128 stands for zero in the data rows.
A hidden rule labels the rows of this table. It goes by one to three of the table's principal directions, not those with the most spread.
[144 125 105 167 154 132  93 157 110 131 196  83  64  99 121 157 113 129  99 120  82 165  90 157 134  67 104 144 101 142  93 129  97 109 151  62 109 115  58 106  87 186 117 174 108 138  74 103 111 136 160 134 111 127] 1
[ 67 162 140 141 205 135  84 112 145  65 111 168 118 160 123  88 101  78 165 174 170  31 178  65  99 125 161 110 171  31 153 108 147 109 110 226 129 162 161 131 162 116 194 110 143 107 141 108 185  84 147 109 201 112] 1
[125 104 111 110 101 108 126 157 122 160 126 112 138 174  88 128 161 120 113  93 102 150 139 133 127 127 112 135 120 165 143  95 108 151 135 108 125 107 119 140  86 162 152 156 104 153 142 131 133 152 118 151 130 148] 2
[127 142 151  87 101 120 110 184 136 167  86 109 125 162 121  99 168 128 110 119 127 161 144 130 114 128 122 126 127 158  97 105 134 151 122 122 113 112 160 135 132 134 125 159  84 145 137 135 122 123 129 147 160 132] 1
[125 133 106 102 124 123 143 152 137 152  90 137 151 167 104 114 154 142 130 107 128 133 135 136 143  93 112 161 111 137 114 116 111 148 110 124 156 107 138 115 126 125 110 132 122 146 146 139 122 130 110 137 126 127] 4
[ 98 152 166 128 149 125 132 117 105  98 125 111  95  97 131 134 177  98 145 131 127 131 125  89  85 161 142  89 150 123 120 137 158  97 132 164  62 154 130 152 137 121 132 161  97 133 125 122 160 102 160 108 120 153] 2
[135 125 166 117  99 127 131  77 142 106 106 171 151 150 131 113  85 165 162 120 177  64 159 111 125 190 154 149 169 126 157 128 148 111  88 157 148 169 163 156 147 113 151  85 130  95 143 140 125 126 117  96 127 119] 2
[138 142 172 110 157 194 126 108 103  87 128 128  79  56 152 188  84 173 175 151 175 144 138 113 121 187 137 135 138 114 109 156 130  68 146 136 100 163  96 148 163 104 101 148 133  88  98  93 115 104 171  97 127 135] 3
[ 80 123 108 174 147  52  63 162 140 123 147 143 122 168  86  96 177  56 122 151 108 123 140 128 117  80 134  67 126 125 180  74 161 182 133  99 164 115 154 100 114 184 174 145 109 144 165 142 168 132 124 169 234 132] 3
[ 89 181 189 123 182 177 124 117 112 101 105  97  72  60 131 146 109 135 189 135 190 113 117  86  88 146 155 135 149 115  75 173 154  64 124 129 103 177 126 142 171 159  97 176 100 108 118  88 123  79 160  97 127 137] 1
[184  94  54 115  84 119 124 156 146 194 111 144 166 201 112  99  97 148  46 111 117 126 124 169 172  84  78 181  91 115 143 101  78 191 118 146 175  78 147 115  95 103 131  85 189 144 139 155  71 168 107 150 113 131] 3
[ 63 141 142 180 187 111 113  97 105 116 132 115 111  89 109 117 122  76 158 151 151 105 111  94  89  95 167 107 139 102 130 151 174 103 135  86 145 153 116 113 131 212 123 146 137 114 142 100 150 103 139 126 157 130] 4
[159  80 125  63 108 168 171  86  93 124 149 136 200 142 164 167 141 157 109  68  56 182 185 110 152 165 110 162 123 106 130 124  54  63 144 207  64  89  68 153 102  67 105 127 139 125  71 147 126 184 161 100  49 123] 4
[ 70 151 174 143 174 138 100  98 114  80 149 109  85  72 119 148 133  77 189 146 161 109 150  79  82 152 161  66 164 119 148 136 164  88 146 128 107 171 139 154 150 166 155 159 104 113 130 102 171  95 154 122 185 150] 1
[222 107  54 115  82 187 151 112 145 133 134 147  82 119 111 190  50 240 125 108 155 114  86 186 188 100  77 232  96 151 111 131  69 125 111  60 185 130  95 148  95 107  91  92 182 106  96 100  71 136 101 102  42 128] 2
[152 138 147 123 103 156 159 149 119 145 154  88 116  79 155 159 125 146 110 114 105 179  88 155 138 139 135 146 123 166  82 159 123 118 157  99  69 122  85 129 134 133  94 165 104 139  95  93  93 133 141 116  65  99] 3
[140 135 170  97 114 156 139 117 120  96 151 164 140 103 148 155 118 126 152 117 129 116 167 113 129 220 158 120 162 114 144 118 139 102 120 223  59 155 122 170 159  55 167 131 110 116 110 108 152 130 167  80 112 112] 3
[145 119  66 168 170 134 102 133 107 139 143 102  60 109 101 134  76 139 126 139 157 108  92 148 126  80  90 143  93 125 138 151 107 134 141  55 181 139 108 106  94 167 127 118 170 118 136 116 113 125 107 145 133 166] 2
[132 144 161 124 121 135 137 145 127 117 118 141  98 124 124 151 195 139  99 138  73 163 102 120 119 118 128 143 124 112  59  90 139 100  95 172  75 113  95 147 111  98 102 156  96 139  76 121 148  99 204  99  91 140] 3
[123 108 142  98 142 152 134  70 110  95 128 164 168 132 156 130 134 107 138 133 107 123 198  89 120 158 147 107 152  61 157 115 111  77 132 210 104 121 131 149 136  72 142  88 156  98 102 135 177 141 161  98 141 122] 3
[107 154 168  93 151 162 171  56 110 100  78 150 146  75 185 129 155 115 163 156 153 133 148  79 102 144 147 103 139  73 101 159 154  66 118 176 114 134 166 148 175  67  69  90 153  97 107 142 162  98 149  91 117 137] 4
[ 81 149 152  97 138 113 145 139 120 160  48 114 144 142 116 104 208 100 148 129 142 166 135 103 102  98 126 102 111 131 101 125 145 130 124 109 162  99 177 115 144 149  75 141 106 140 157 157 147 117 123 150 172 160] 3
[123 150 199 151  75 104 129 123 157  90 139 156 111  90 145 145 157 131 153 160 138 121  98 138 124 188 167  77 164 173 140 114 207 150 115 128 105 160 156 149 164 101 137 124  83 119 131 119 136 101 144 115 145 115] 1
[137 135 135 111 116 148 142 120 116 117  95 150  83 115 105 152 127 161 164 119 157  93 109 111 114 166 122 154 130 143 123 118 150 111  97 141 128 162 127 173 114 102 135 124 123 115 127 110 144 105 139  98  95 171] 4
[174 122 126  83 124 215 165  70 115 100  79 164 104  96 144 178  57 228 159 127 188  85 121 100 136 185 108 210 129  93 104 152 112  64  95 180 131 166 108 184 130  56  93  92 191  80  99 106  96 102 144  73  38 161] 4
[ 98 139 185 140 107  81 144 159 142 126  81 141 148 136 120 115 209 125 146 151 116 158 115 130 110 163 167  82 140 165 119 117 190 156 119 109 131 133 147 109 155 139 114 148  77 140 174 151 155 115 120 147 165 119] 3
[139 103 121 114 100 104 184 144 132 158 126  87 206 140 176 116 213 124  77 116  32 226 118 153 144 100 118  92 102 159 100 152  99 143 165 104 104  63 109  82 120 111  69 131 114 166 125 182 127 166  94 172  88 104] 1
[ 96 165 167 125 167 132 127 129 131 106 100 123 123 133 151  92 128 108 151 143 151  88 139  89  95 154 153 111 153  95 107 149 147 102 115 182 102 156 153 126 161 118 145 131 105 124 138 134 158 103 129 114 139 120] 1
[ 53 172 208 124 130 122 166 118 125 151  59  55 125  84 120 106 216  97 168 123 148 162  91  84  63 112 173  85 150 175  64 176 187 101 134  61 121 142 168 131 152 215  60 180  69 142 158 122 139  88 114 143 128 145] 1
[176 104 109 128  78 121 140 127 147 124 140 151 140 135 136 142 115 166 112 133 124 129 120 164 158 161 115 127 126 157 159 121 126 164 127 122 139 129 134 135 124  82 139  95 146 127 140 143 111 141 102 135 109 123] 1
[140 153 153 156 125 132  85 128 154 108 111 182  90 140 130 108  48 155 122 159 174  32 108 110 120 151 151 172 153  84 113 107 177 123  70 189 135 179 144 155 147 121 165 106 146  97 116 111 107  97 163  88 132 113] 4
[175 131  95 122  86 117 163 218 134 201  89  94 117 141 114 124 135 197  93 115 132 181  53 207 164 106  87 181  74 220  83 154 122 204 135  37 153 102 107  84 118 131  76 150 112 166 162 130  53 135  78 167  80 128] 4
[167 156  94  92 114 149 170 159 121 173  58 141  97 135 108 115  92 191 162 103 202  92  94 160 140 140 107 209 101 167  98 157 130 150  90  84 169 153 149 132 137 104 107 110 130 127 164 113 107 115  73 104  76 139] 3
[197 117  55 116  84 107 111 208 165 177 118 148 137 194  99 117 102 200  79 101 136 134 103 202 192  97  67 198  80 170 126 105  88 212 100 102 181 103 136  97 116 104 122 128 138 159 159 159  50 154  80 159 110 119] 1
[147 114  80  90 103 105 126 185 131 188 106 126 160 216 100  82 152 118  78  86 106 131 144 143 140 119  93 163 106 134 131  93  88 177 112 161 124  91 148 129  89 111 162 133 119 164 150 147 124 157 101 145 112 139] 3
[153 136  55 170 161 132  40 167 143  99 190 157  25 167  69 129  53 121 118 119 130  20 114 126 130  95 107 184 130  80 141  67 103 129  86 159 132 170 102 163  70 153 237 140 132 121  98  76 159 116 149  94 127 136] 1
[108 140 120 122 150 129 168  98 134 103 127 144 178 153 179 103 146  90 111 143  81 112 145 105 133  93 142 126 138  69 116 134 113 107 138 195  89 100 120 110 145  90 124  96 143 137  99 138 164 132 132 110 104  81] 2
[169 121   5 167 110  82 103 198 161 196 142 140 139 212  91  56  48 119  66 118 152  61  91 205 181  44  94 191  93 137 174 123 103 250 128  81 199 106 151  73 106 153 181  87 179 158 184 114  73 161  41 159 133  81] 3
[200  81  44 105 112 127 106 160 139 160 158 145 172 199 124 118 101 161  50  99  76 155 170 175 185  86  68 170  90 105 148  98  36 163 127 161 150  74 110 101  94  77 141  99 175 145 115 171  91 182 119 150 121 115] 1
[144 122 144 121 111 129 137 143 122 128 146 106 127 115 155 149 154 136 102 122  88 172 112 133 130 151 112 112 118 147 109 130 118 120 145 144  82 113 106 132 121 108 113 151 107 143 103 146 116 141 145 136  98 137] 2
[195 110  76  99 107 180 190 115 117 156 111 131 140 120 136 159  87 206 111  93 131 136  95 158 168 129  91 213  92 129  99 164  72 113 119 129 141 116  93 131 109  78  79 100 179 124 113 123  80 149 106 103  14 133] 3
[161 116  94 126  91 116 116 169 130 178 153  94 107 151 116 116 153 110  60 105  76 158 100 156 132  89  93 134 104 153 105 101 101 158 128 113 107  93 126 140  74 132 141 138 116 158 100 129 120 143 135 144  99 149] 1
[112 125 161 144 127 132 108 108 123 122 145 111 124 111 147 122 115 104 117 144 126 127 130 110 109 137 146 100 148 115 135 134 143 113 147 138 107 131 131 136 129 146 135 126 131 113 109 115 123 127 152 128 145 125] 1
[ 98 112 175 102 138 133 137  96  84 111 183  85 152  81 169 165 218  63 121 107  38 235 173  99 107 128 132  50 131 124 122 123 103  64 182 149  43  82  95 137 119 123  97 169  85 138  63 143 172 156 193 129 139 139] 2
[151 131  65 121 172 135  66 205 108 151 170 121  72 162  77 139  83 126 106  92 125 124 149 153 148  84  77 182  91 118 128  92  66 145 129 142 121 117  85 117 100 146 174 181 118 153 112 111 107 148 161 131 157 142] 3
[ 55 131 169  97 181 153 143  75  91  96  69 129 135  97 110 141 153  98 233 130 199 109 178  54  81 192 152  74 149 105 178 152 151  80 146 153 158 160 166 151 156 131 127 127 135  96 179 126 184 113 118 127 184 187] 4
[ 77 102 174 172 114  89  94  73 111 108 189 130 147 101 116 120 153  40 133 138  98 129 158 106  97 137 186  47 177 127 198 104 182 124 155 122 104 134 132 146 114 175 175 120 119 109 120  98 171 136 169 124 190 119] 4
[ 77 141 150 179 151  66 116 118 130 121 112 129 127 118 123  95 171  84 136 165 138 118  99 113  98 108 144  69 127 131 141 134 192 151 118  98 161 138 162 101 139 166 118 123 121 134 166 161 146 105 119 156 177 149] 1
[176 119  91 113  82 136 141 155 145 172  96 137 124 152 115 131 116 171  88 121 133 136  97 162 155 106  95 176  98 144 105 114 111 164 110 110 162 106 139 133 111 113 104 111 155 137 131 136  86 136 114 135  97 137] 3
[ 55 138 148 117 178 137 140 116  92 135  70  80 115 113 103 118 186  91 180 122 154 142 126  70  73 122 139  97 128 123 121 155 143  92 152  96 140 133 140 129 118 189  99 164 113 124 161 114 166 110 114 144 146 177] 3
[116 116 105 188 222 134  86 164  69 119 207  60  42  63 125 163  77  96 139 162 128 168 110 153 111 121 109  84  95 139 145 167 106 118 206  41 116 136  44  77 105 189 153 173 128 126 119  95 138 132 141 166 178 156] 3
Which label does each new row get?
[136 152 164 103 129 159 143 129 118 135  94 101 107  93 159 140 140 153 127 137 145 168 115 121 116 136 119 128 120 130  78 158 127  99 137 126 106 125 136 129 156 113  68 143 119 121 109 135 100 114 149 121 115 139]: 2
[152 104  91 114 109 106 189 145 123 163 121  99 192 153 173 118 166 141  84 119  77 198 107 166 161 112  91 122  85 158 121 160  87 160 167  98 124  69 112  76 120 100  78 114 138 162 140 181 104 170  71 171  79 116]: 2
[171 125 123  73  84 169 177 145 120 164  81 115 113 121 106 175 173 194 118  93 124 191 102 149 146 132  88 180  96 166  73 124  93 120 114 113 124 102 114 153 108  94  61 149 122 141 112 127  95 126 143 117  59 167]: 3
[172 111  79  92 129 180 157  81 106 147 109 168 150 134 146 127  34 165 123 114 169  81 148 130 157 127 102 209 112  80 143 145  91 110 112 176 150 124 121 146 125  62 121  58 212  97 105 112  96 141 128  87  76 129]: 4
[148 150 144 126 100 152 158 115 105 153 127 117  78  77 115 149  95 145 143 109 172 113  83 143 118 149 139 174 135 168 100 152 156 117 114  88 102 160 119 165 124 142 116 136 118 120 113  75 105 108 142  82  68 136]: 3
[181 114  82 127  75  94  93 184 160 153 101 169 113 201 106 105  93 182  98 140 158 101 119 185 169 121  87 162 106 165 166  87 128 215 112  96 187 119 158 112 121 106 153  94 142 131 164 147  83 143  89 154 167 124]: 2
[ 66 170 168 151 169 125 164 122 124  83 114  88  89  83 144 141 168  97 182 171 150 128  94 103  90 137 157  76 149 152 110 167 172 115 167  83  92 155 120 116 160 166 116 162  88 139 146 104 168  81 110 138 138 126]: 2
[ 98 124  83 247 170  39  57 140 118 133 226 102  89 107 122  84  73  35 108 167 132  94  89 169 120  58 137  61 118 144 204 145 171 194 175  17 166 139 125  61 115 232 185 118 139 135 156 119 127 145  94 173 215 106]: 2
[ 94 119 149 112 207 171 113  83 100  79 143 117 131  98 150 159 138 113 161 141 105 160 191  75 106 122 134 100 133  59 113 135  87  37 148 161 116 121  93 124 133 129 108 144 137 102  86 137 175 123 173 123 160 141]: 1
[120 110 110 116 112 130 144 122 120 157 118 108 154 135 108 119 130 108 126 104 136 125 135 123 125 129 122 118 128 144 163 138 119 150 149 131 140 118 144 136 116 134 138 119 148 138 156 125 118 146 106 145 126 148]: 4
[208  77  45 159 106 126 117  99 148 124 206 157 163 137 150 136  41 176  84 121  99 117 132 194 196  92 100 165 107 119 171 138  71 150 130  93 177 113  98  96 106  99 135  62 197 113 108 146  86 175  87 132  93  81]: 1
[103 178 151 139 142 137 125 113 128  94 122 140  75  80 126 118 103 103 192 146 205  57 113 109  99 167 167 112 166 130 146 153 190 126 120 129 109 194 169 157 169 123 161 125 112 108 152  74 156  83 113  88 138 119]: 3
[ 97 126 182 144 172 134 121 123 103 100 181  88 132  89 158 160 165 109 119 128  51 202 139 106 109 120 152 104 134 116  74 137 114  56 153 125  57 113  49 109 123 173  99 195  79 135  67 129 146 131 190 128 119 106]: 1
[149 132 103 130 130 119  63 145 127 130 169 143  96 135 116 116  91 111 115 115 135 106 157 137 130 112 120 136 132 115 148 100 121 134 115 132 123 141 141 142 123 136 170 135 124 120 112 117 127 138 144 113 165 117]: 1
[ 79 148 179  69 169 196 255  82  66 149  43  51 165  45 178 160 195 125 175 128 136 221 111  83  86 153 150 116 116 138  49 230 124  50 188  99  75 108  95 120 162 128   8 156 130 134 130 116 145 107 118 125  48 148]: 3
[103 106 100 131 119  53 123 156 116 144 174 115 176 149 127 107 228  39 101 116  55 197 158 146 128 109 121  40 114 160 182  99 130 182 167 109 100  80 141 102 111 126 155 146  94 173 154 165 178 165 106 175 179 129]: 4
[117 124 124 109 114 103 163 112 149 125  68 167 192 187 146  90 182 135 124 132 104 116 138 111 135 119 130 129 126 100 125 114 131 134  99 170 156 103 161 114 133  87 107  85 136 132 147 176 156 134  98 131 116 119]: 1
[159 128 126 113  70 119 159 154 159 154  96 133 155 140 147 131 151 161 109 131 123 158  98 162 155 138 119 129 111 167 112 128 133 169 128 104 150 107 156 120 145 106  94 117 124 143 147 156 100 142  91 149 110 115]: 2
[113 125 171  95 117 136 168 121 127 122 126  91 179 128 171 132 213 102  92 128  51 207 154 102 110 139 144  85 144 120  84 132 109  95 156 172  45  90 114 131 135 108  97 157  98 153  98 153 153 132 154 137 103 109]: 2
[ 63 131 182 139 144 108 123 111 117  97 106 146 135 107 110 135 192  73 172 135 128 108 133  60  79 198 168  57 154 107 158 108 190 106 117 201 110 158 153 165 134 128 160 151 106 123 158 135 188 114 156 123 156 176]: 4
[137 130 112 116 157 168 132  95 133  92 104 165 124 148 144 124  67 156 140 141 158  49 142  87 125 158 125 170 142  57 130 131 112  91 102 215 128 157 127 155 130  81 156  90 176 100 117 122 139 113 130  95  93 133]: 1
[ 76 129 161 137 192 140 123  72 108  54 114 153 127  97 151 143 149 105 193 169 143 110 163  67  96 170 158  69 150  66 159 139 152  68 141 169 129 155 129 129 152 110 130 114 140  89 134 133 197 108 141 117 169 145]: 1
[169 106 100 145  42  78 141 186 186 168 113 143 165 185 111 112 167 161  71 125  79 144  79 186 170 106 113 132 107 188 128  92 137 218 110  98 173  95 147 107 109 120 127 111 121 165 161 167  96 152  83 173 114 111]: 1
[ 81 137 115 167 155  55  34 166 138 145 148 151 121 183  73  59  94  44 129 141 184  59 169 124 110 118 140  89 146 115 210  83 168 202 115 137 171 148 194 114 136 184 229 131 121 135 193 131 137 129 119 157 255 132]: 3
[127  94  82 103 124 117 125  69 139 115 122 185 203 204 124  93  97 124 139  97 132  62 199 106 154 112 116 153 139  79 201 104  88 126 105 188 182 113 161 132 116  95 162  56 176 111 140 162 144 166  95 119 141 118]: 1
